In the rows, 128 means zero.
T: rows in a few groups, each row roughly a mix of its group's directions
T (148 x 11)
[[143 123 140  82  59 158 100 129  99 101 142]
 [144 144  86 119 165 119  71 152 169 149  98]
 [166  88 137  84 112  76 115 111 115 154  93]
 [124 136 110  96 136 113  38 133 132 153 114]
 [108 130 199  97 117 132 181 147 130 103 111]
 [162 159 130  98 111  92 154 131 183 165 157]
 [144 112 128 129  76 127 190  98 163 166 122]
 [137 151  91  74  64 128 140 129  92 132 122]
 [200 145 115 110 129 103 104 118 151  84  97]
 [ 70 116 167 126 131 127 170 136  90 173 115]
 [105 138 107 141 182 176 142 178 128 106  97]
 [ 61 159 112 163 151 175 131 110 146 142 132]
 [156  92  89 162 147 138 178 179 128 142 118]
 [ 99 173 123 130 138 169 156  93  91  86 155]
 [140 120 127 125 163 125  55 167 162 139 160]
 [153 160 120 114 121 123 142 165 212 129 136]
 [138 124  83 103 160 141 104 174 182 149 105]
 [129 102 152  94  63 104 132 120  79 104 148]
 [187 126 106 107 151 130 170 138 125  90  80]
 [ 78 175 167 128 166 129 115 120 152  82 122]
 [162 105  82 188 126 140 174 152 140 117 140]
 [124 124 136 142 206 154 131 130  86  87 122]
 [141 110  83 151 109 130  46 133 118 110 128]
 [ 93 134 136 144 210 158 110 119 110 103 122]
 [167  74 111 190  95 138 135 126 122 107 146]
 [142 155 133 170  74 130 189 145 113 105 144]
 [ 70 118 112 169  96 163 156 109 119 138 168]
 [126 105 164  96 147 115  75 178 166 147 118]
 [117 181 137  82  83 147 105 106 135  88 149]
 [119 187  58 150 146 142 124 111 133 108 150]
 [167 137 147 156  74 147 154  84  89 115 111]
 [199 109 123 130  80 124 136 103 116 119  84]
 [123 132 113 121 149 111  81 206 154 118 151]
 [134 162 109  73  83 136 104 154 158 136 171]
 [114 142 127  98  87 105 145 142  85  59 132]
 [ 59 129 124 106 118  89 104 100 147 123 172]
 [189 112 113 119  84  82 117 148 111  91 136]
 [147 181  73 112 142 180 124 132 123 163 127]
 [139 127 156 173 167 156 166 105 153 178 144]
 [117 128  91 114 138 131  59 118  99 102  78]
 [141  86  83 134  96 106 120 152  75 145  91]
 [ 55 104 147 157  95 134 140 116 123 170 143]
 [ 58  92 167 173 116 121 113 122 108 136 120]
 [184 153  80 104  77 155 141 139 144 128 125]
 [141 154 145 143 135 129 127 101  56  73 112]
 [ 85 131 132  98 188 118  79 139 141 165 136]
 [172  75 158 107 147  81 132 132  85 134 128]
 [176 136  83 115 126 105  95 167 102  93  95]
 [ 61 116 153 178 136 154 166 138 107 125 124]
 [132 124 166  65  67 148 126 132 100 113 128]
 [120  63 141 144 138 126 190 141  91 144 140]
 [145 139  84  81 165 140 188 124 128 157 138]
 [ 81 135 105 119 135 152 191  83 155 144 138]
 [ 70 165 143 133 155 137  93 104 100  81 124]
 [ 98 162 100 137  78 112  89 176 132  95 129]
 [ 84 117 134 112 155 102  89 182 168 124 157]
 [ 94 179 134 161 128 177 156 146 112 121 171]
 [112 153 174 129 100 155 187 125 109 119 175]
 [ 94 123 120 158  44 129 125 162 132 130 143]
 [131 154 109 131 133  84 200 118 153 167 116]
 [ 87 157 152  99 161 174 140 137  86  91 125]
 [122 144 133 155 162 166  87 195 149 139 114]
 [200 129 143 106 120 103 182 118 129 151 149]
 [ 91 144 180 153 155  97 114  73 151 114 131]
 [ 59 156 140 150 119 155 124 145 174 158 113]
 [152 117 135  78 121 119 175 141 130 197 124]
 [ 73 167 104 109 171 137 137 128 118 149 179]
 [164  88 151 166 150 122 157 162 169 113 163]
 [135 177 143 105 142 163  92 180 115 155 160]
 [104 162 113 148 144 173 198 108 113 133 147]
 [145  69 121 129 136 135  63 165 110 156 133]
 [ 60 105 138 139 166 113  97  91 151 145 109]
 [ 91  61 112 130 158 166 149 166 125 113 127]
 [164 122  70 141 150 147 173 153 139 171 145]
 [ 86 117  70 112 143 168  91 154 128 148  99]
 [165  78 124 112 118  99 102 146 186 164 131]
 [156 174 121 154  68 110 174 146 147 131 144]
 [121 110 161 187 168 132 183 129 153 107 136]
 [ 69  81 163 174 139 126 121 136  93 130 139]
 [149 155 151  71  89 123 144 103 167 160 155]
 [145  87 205 114 119 127 133 102 147 156 150]
 [155 166 131 105 177 146 181 151  92 106 122]
 [118  83 153 134 105  96 163  97  86 123  79]
 [147  71 125 157 160 163 142 127 148 183 114]
 [113 169 130 131 105 120 202 144 161 111 160]
 [ 91 182 159 148 154 147 116 157 161 112  88]
 [153  90 120 178  87  72 134 117 155 135 114]
 [158 116 185 148 176 111 163 169 135 111 130]
 [ 97 116 115 134 141 122 212  90 130 113 147]
 [ 76 123 132 123  92 140 200 118 132  95 133]
 [142 135 120  96 120  86 141 177 175 165  92]
 [148  97 140 146  97 138 185 122 161 183 147]
 [178  88 109 134 122 127 117 170 158 186 136]
 [141  87 122 180 130 156 102 183  89 132 136]
 [175 110 107  90 179 132 165 154 136 155 102]
 [ 84 156  83 131 143 177 126 130 100 100  88]
 [130 153 104 107  81 112 136  80 124 100  70]
 [150 195 145  68 130 112 131 116 106 155 137]
 [138  95 177 136  81  88  85 144 138  98 125]
 [ 77 130 108 165 128 140 178 150 161  92 155]
 [165 166 123 169 112 184 163 151  99 117 124]
 [118 185 110 152 160 138 108  91 171 108 165]
 [125  89 107 146 170 157  71 129 109 135  83]
 [138 130 131 144 182 141 126 130 184 190 143]
 [ 98 116 169 109 120  89 167  89 100 117 174]
 [ 95 146 154 116 120 120 137 132 149 147  42]
 [120 141 174  88 168 116 131  62 128 140 146]
 [148  92 112  91 108 125 160 139 199 131 101]
 [126 117 138 136 202 155 126  95  90 103  98]
 [144 127 127  84  94  95 118 129  73  74 122]
 [120  74 101 152 135 159 192 146 115 138 154]
 [ 54 152 109 121 156 135 102  91 135 155 149]
 [173 102 170 109 165  83 117 137  83 113 129]
 [ 82 136 102 142 176 181 127 168 103 116 115]
 [130 110  94 158 139 178  82 138  86  90 144]
 [ 96 162 147 164 195 125 122 114 170 110 134]
 [ 66 138 120 166  79 145 111 100 163 131 116]
 [148  76 162 117 149  69  93 156 127 117 114]
 [142 123 119 184 186 161 113 165 142 159 132]
 [196 115 115 117 116 147 140 104 127 150  66]
 [121  97  62 122  89 152 166  98 115 131 103]
 [171  97 148 155 118 129  93 151 123 191 158]
 [109 131 148 175 108 122  98 126 195 103  94]
 [120 117 140 119 105 144  99  63  68 129 155]
 [120 124 161  97 125 136 203 107  88 155 132]
 [184  74 125 131 157 138 105 133  78 133 105]
 [111 160 131  82 140 163  56 115 118 121 148]
 [ 59 148 112 139 175 150 129  87 129 157 132]
 [ 96 168 124 164 135 127 125 145  78 101 184]
 [115 194 135 100 145 110 136  69 140 102 110]
 [200 116 116 106 121 113 162  93 129 147  88]
 [176 136 141 127 177 120 108 169 159  90  93]
 [152  97 187  83  91 122 146 154 157 149 123]
 [116 108  92 112  95 133 163  83  64 130 125]
 [168 156 136 127 173 135 159 156 132  77  86]
 [132  66 127 112 159 148 100  87 105 142  83]
 [121 154 161 135 158  92 128 110 204 149 133]
 [152 149 110 104  71 119 199 143 142 129 127]
 [200 133 113 114  92 114  80 134 104 128 106]
 [164 135  93 116 129 123  50 153 136 142  99]
 [138 128  79  72 151 127 185 110 144 152 136]
 [131  91 134 123 162 114  90 168 149 125  62]
 [180 135 106 102 102 122 169  92 105 127 178]
 [121  93 117 184 139 126 103  75  80 125 141]
 [184 107 131 112  89 140 164 155 172 151 153]
 [160 107 174 114 109 138 170  95 147 167 169]
 [ 76 102 137 161  70 127 150  98 149 158 131]
 [150 170 151 105  73  84 149 124 119 117 168]]

the one row of each list that fits no group (the others fit one group, some only roughly)
  * j_833: [130 136 140 135 110  72 141 156 197 125  95]
  * j_631: [121 174 138 150  99 150 169 117 195 117 142]
  * j_248: [147 148 102 148 129 165 196 116 122  91 162]
  * j_383: [ 64 128 125 123 113 147 117 146 158 195 130]
  * j_925: [161 159  92 142 124 122 194 147 174 129 114]
  * j_847: [172  88  87 156 102 135 118 141 109 142 184]
  * j_501: [ 93 117  84 139 145  96  65 149 164 112 127]
  * j_468: [132 134 113 154 179 125 150  80 155 174 165]
  * j_45: [157 158  72 155  96 132 169 142 166 107 141]
  * j_596: [123 119  87 151 107 168 185 135 177 138 149]
 => j_847
  * j_359: [141 150 108  73 176 149 104 165 135 170 139]
  * j_514: [ 72 138 148  83 164 123 137  81 115  93 128]
  * j_777: [117 138 128 138  93 133  52 158 121 118  82]
  * j_103: [169 147 128  83 140  97  91 107  75 110 150]
  * j_526: [145 199 125 120 140 134  82 115 148  86 151]
  * j_570: [ 93 146 150 117 201 170 102 119 113 134 145]
  * j_156: [ 69 100 124 105 160 152 156 107 116  81 104]
  * j_311: [ 86 146 157 125 176 110  74 134  96 142 159]
  * j_55: [140 105 122 130 109 133 200 110 114 104  72]
  * j_131: [122 155  95  71 159 141  84 158 119 162 144]
 => j_777
  * j_800: [ 64 103 113 141 187 131 123 142 114 166 142]
  * j_57: [180  70 144 136 140  81 102 137 132 105 105]
  * j_930: [147 121  63  91 137 132 129 109 171 155  89]
  * j_754: [109 147 122  91  92 126 162  64 111 131 169]
  * j_143: [180 153 122  96  77 138 103  99  86 141 119]
  * j_513: [177 152 184  99 165  91 148 145 113 128 128]
  * j_858: [105 143 115  83 151 141  90 166 164 180 120]
  * j_707: [140  73 150 153 108  68 139 119 115 157  94]
  * j_750: [163 150  94 103 114 137  99 129 173 152 186]
  * j_962: [ 80 125 189 156 161 126 138 177 135 131 122]
  * j_621: [135 132 148  79 102  93 102  92  90 172 151]
  * j_666: [ 99 158 153 181 155 165  95 170 111 138 136]
  * j_668: [113 172 147 169 123 149 106 141 174 129 185]
  * j_703: [143 117 140 108 124  85 160  97 139 204 127]
  * j_562: [115 120 165 154 154 125  62 115 126 155  79]
 => j_800
  * j_944: [166 135 156 119 127 104 166 108  91 133 195]
  * j_699: [112 180  86 138 123 115  89  69 128 118 148]
  * j_907: [108 149 159 162 147  81 176 104 172 130 113]
  * j_257: [117 111 120 177 109 138  88 185 169 102 118]
  * j_533: [ 84 158 191 163 103 105 112 113 157 124 120]
  * j_296: [123  99 150 154  83  78  93 106 102  86 135]
  * j_773: [116 166 145 108 119 127 171  99  63 113  94]
  * j_774: [ 60 126 138 117 147 144  99 157 101  79 145]
  * j_23: [116 112 108 161 102 162 184 130 163 142 177]
  * j_171: [162 131  59 154 118 135 118 148 142 184 125]
 => j_171
  * j_877: [ 75 169 151 135 156 174 145 102 106 150 153]
  * j_285: [ 88 129 105 188 172 165 137 133 149 127  95]
  * j_519: [152 105  94 107 155 136 141 119 194 172 153]
  * j_92: [172  97  94 123 183 112 162 108 113 136  90]
  * j_897: [117 116 154 106 129  93  61 110  88 122  89]
  * j_482: [130 139 131  79 111  89 118  96  73 130  82]
  * j_119: [115 115  89 150 182 128  75 114  88 156 127]
  * j_735: [116  94 147 194 126 107  85 103 126  88 118]
  * j_652: [ 75 177 143 103 127 129  75 128 131 167 114]
  * j_195: [ 99 133 131 125 132 150 113  62 105  98  71]
  * j_165: [163 154 100 142  54 165 140 112 141 116 116]
  * j_418: [122 150 103 172 167 149 122 194 126 102 149]
  * j_107: [106 146 144  92 203 128 125 150 125 171 113]
  * j_352: [146 157 169 105 157 109 170 104 156 160 172]
  * j_243: [135 136 130  54 109 102 136 124 105 180 102]
 => j_519
  * j_980: [148  79 131 124 161 131 192 168 118 137 100]
  * j_891: [116 109 144  99 100 159 137 130  46 109 123]
  * j_939: [177 109 129 155 155 126 154 191 125 145 168]
  * j_54: [152 160 172 143  96  90 123  99 184 111 134]
  * j_823: [119 151 153  99  86 104 110  95  84 123 181]
  * j_297: [133 118  86 152 167 165 101 170 159  90 111]
  * j_443: [169 165 139 106 103 141  66 141 142 139 170]
  * j_658: [164  50 142 148 134 150 141 137 111 163 146]
  * j_169: [148 118 110  71 108  88  76  93 127 152 120]
  * j_511: [142 126 107 148 105 165  73 165 134  71 133]
  * j_817: [158 113 161 104 152  88 139 129  85 117  67]
  * j_898: [166 115 102  67 131 110 114 177 167 137 131]
  * j_794: [142  84 158 107 156  94 123 156 122 143  64]
 => j_443
  * j_775: [165 132  93  91  76 105 170 128 131  99 156]
  * j_564: [181 164 134 143 149 112 147 119 174 182 126]
  * j_543: [122 118 126 199 175 156 111 117 138  97 158]
  * j_696: [140 127 139 182 194 145 116 167 113 124  98]
  * j_49: [ 76 100 146  88 121 131 148 105  94  73 127]
  * j_33: [173 101  69  94 103  96 138 119 158 120 107]
  * j_313: [ 59 109 112 106 118 101 141 171 133 167 145]
  * j_81: [131 208 108 143 134 117 158 153 153  92 123]
  * j_771: [105 184 159 127 164 142 168 142  78 116 135]
  * j_52: [161 157  80  91 138 157 141 153 156 168 158]
  * j_728: [137 196 163 153 118 117 103 114 173 107 151]
 => j_313
  * j_923: [149 160 119  71 140  92 164  96 129  85 113]
  * j_300: [130 140 164 175 136 142 142 159 198 126 154]
  * j_610: [ 86  94 115 107  54 126 152 116 150 141 111]
  * j_835: [138 127 180 146 132  98 128 132 171 106  63]
  * j_227: [103 145  97 141 206 134 159 135 105 155 116]
  * j_970: [105 103 200 144 161 101 152 141 151 124  98]
  * j_419: [ 96 186  97 117 127 128 104  75 169 132 138]
  * j_958: [144 153 123 113 125 128  82 146 211 127 142]
  * j_145: [178 133 139 185  85 146 126 145 103  96 104]
  * j_349: [170 178 176 101 153 105 130 152 165 121 113]
  * j_583: [143 133 138 202 124 162 118 171 128  96 100]
  * j_497: [104 126 127 169 121 118 192 157 101  85 102]
 => j_419
  * j_607: [ 70 123 189 149 132 106  98 142 123 118 164]
  * j_733: [ 99 180 123 123 157  89 150 167 164 113  94]
  * j_28: [ 69 173 176 159 116 144 161 122 131 140 138]
  * j_811: [158 101 130 144 127 119 195 113  97  77 107]
  * j_155: [112 149  65 127 140 179  95 142 131 133 172]
  * j_757: [ 81 125 165 118 116 109 128  93  59 151 123]
  * j_59: [150 106 140 117  85  61 102 122 101  92 149]
  * j_948: [150 135 121  98 112  98 144 179 171 162 175]
  * j_393: [118 147  94 141 160 198 158 147  92 146 120]
  * j_797: [190 154  94 134 183 124 116 136 151 140  97]
  * j_682: [109 167 183  73 147 156 141 129 161 119 144]
 => j_393
  * j_238: [104 161 150 115 157 139  77 154 171  82 121]
  * j_868: [106  80 148 172 100 116 145 119 167 155 172]
  * j_420: [172  74  89 149 131 128 110 112 109  74 130]
  * j_469: [113 105 202 121  97  88  98 118 111 118 147]
  * j_105: [132 113  85 160  94 141 153 112 180  88  96]
  * j_820: [ 98 163 151 183 104 156 153 130  96 103 164]
  * j_762: [ 98 163 145  66 103 145 119 135  83  98 109]
  * j_824: [135 159 177 126  85 143 155  96  81 126 163]
  * j_642: [145 163 101 116  72  99 106 131  95  91  91]
  * j_996: [133 117 145 184  92  94 163  82 156 109 140]
  * j_749: [170 130  92  65 108 151 165 141 127 137  95]
 => j_749
  * j_365: [122 120 111 132 135 158 180 156 167 128  63]
  * j_954: [ 94 149 172 102 189 130 115 123 137 134 177]
  * j_936: [153 123 124 126 103 127  48 119 175 126 152]
  * j_288: [114 181 116 167  99 129 104 152  96  75 117]
  * j_857: [ 85  97 151 105 149 141 100 152  78  86 149]
  * j_413: [148  83 102  81  71 106 114 119 124 135  95]
  * j_845: [112 141 190 109 165 158 142 154 170  99 144]
  * j_727: [111 120 159 189  98  98 112 177 158 112 129]
  * j_878: [115 135 109 117 168 134 169 197 137 155  95]
  * j_732: [141  66 122 156 166 168 133 153  84 138 120]
  * j_109: [124 156  91 194 143 130 139 134 140  69 135]
 => j_727
  * j_832: [158 117 185 113 156  97 177 158 122 160 131]
  * j_100: [168 102 117 126  90 105 108 146  88  69 111]
  * j_414: [108  98 151 174 144  85  78  88 109 126 116]
  * j_927: [ 85 126 173 108 104 104 104  76 103 127 164]
  * j_848: [107 143 174 108 166 141 117 180 172 108 103]
  * j_330: [139 150  76 142 133 148  80 175 165  99 127]
  * j_906: [157 143 107 114 169 167 167 156 162 159 163]
  * j_4: [153 175 147 114 150 135 189 155 171 135 110]
  * j_250: [161 124 183 107 128 124 108 201 123 126 148]
  * j_676: [163 142  91  69 132 126  68 123 121 150 141]
  * j_224: [102 179 131  81 121  94  87  87 151 124 131]
  * j_963: [ 98 136 103 146 127 152 133 139  63  69 109]
 => j_100
  * j_172: [141 133 176 103  94  82 155  91  87 142 113]
  * j_603: [122  66  97 113 126 112  96 126  89 135  76]
  * j_815: [125 161 148 103 157 131 172  72 139 162  91]
  * j_329: [186 114 125 115 116  94 145  92 120  88  80]
  * j_624: [132  80  99  95 133 139 157 145 123 198 139]
  * j_799: [ 89 131 107 104 118 133  86 131 140 148  53]
  * j_569: [118 132 149  66 144 119 103 177 167 149 157]
  * j_201: [131 152 151 166 108 114  74 128 186  97 142]
  * j_761: [132 196 150 103 177 136  97 164 118 124 132]
  * j_779: [147  68 132 117 128 166 117 128  67 160 142]
 => j_815
  * j_470: [111  97  93 153 110 148  71 144 150 156  84]
  * j_162: [132 153 189 162 132 118 182 137 158  99 112]
  * j_8: [182 129 118 126 107 113 173 176 104 100 164]
  * j_852: [175  89  82  95 171 128 115 149  95 123 128]
  * j_462: [113 136 121 160 174 122 156  84  62 128 132]
  * j_838: [110 121 126 145 154 145 128 123  54 104 181]
  * j_582: [ 98 153 147  94 179  83  88 126 100 104 132]
  * j_611: [136 135  81 131 133 172 121 168 194 135 146]
  * j_902: [162 194 122 182 137 127 116 125 100 100 111]
  * j_937: [130 166 162 104  96 102 123 101 193 125 157]
  * j_705: [113  90  91  82 124 121  97 125  91 162  85]
 => j_582
  * j_452: [122 140  59 138 115 113  66 118  95 120 119]
  * j_738: [121 176 141 147  68 171 132 146 130 109 168]
  * j_888: [174 120 115 192 131 154 112 143 126 179 109]
  * j_323: [158  93 130 174  84 155 156 125 123  77 148]
  * j_368: [127 130 137  68 191 115 168 112 158 130 137]
  * j_616: [118 164  87  97 116 145 110  94  69 130 163]
  * j_346: [101 151 114 203 113 129 121 123  93  86 146]
  * j_422: [148 128  89 165 134 142 158 202 125 102 127]
  * j_864: [ 89 141 166 163 148 153 110  72 138 168 138]
  * j_594: [169 160 103  95  67 109 138 164 125 132 154]
  * j_785: [162 145 142 159 120 132 152  78 162 188 115]
  * j_106: [ 92 119  94 108 141 147 109 136 105 128  49]
  * j_232: [203 178 105 134 143  98 144 143 121 113 125]
 => j_594
  * j_822: [119 145  81 182 180 151 149 159 135 110 130]
  * j_609: [131  86 169  95  92 111  85  96  98 151 112]
  * j_194: [ 89  77 149 160 128 131 118 148 124 165 183]
  * j_183: [ 95 127 154 103 122 127 153  58 163 165 122]
  * j_166: [186  70 101 136 106 100 111 118 152 111 104]
  * j_874: [142 169  87  80 166 161 117 149 100 141 155]
  * j_29: [188 104  78  88 135 109 152 135 147 134  98]
  * j_505: [120 159 101 175  98 136  96  89  75 108 127]
  * j_148: [119  59 148 172 117 108 104 141 168 140 148]
  * j_14: [175  94 160 127 120 146 158 114  84 119 180]
 => j_14
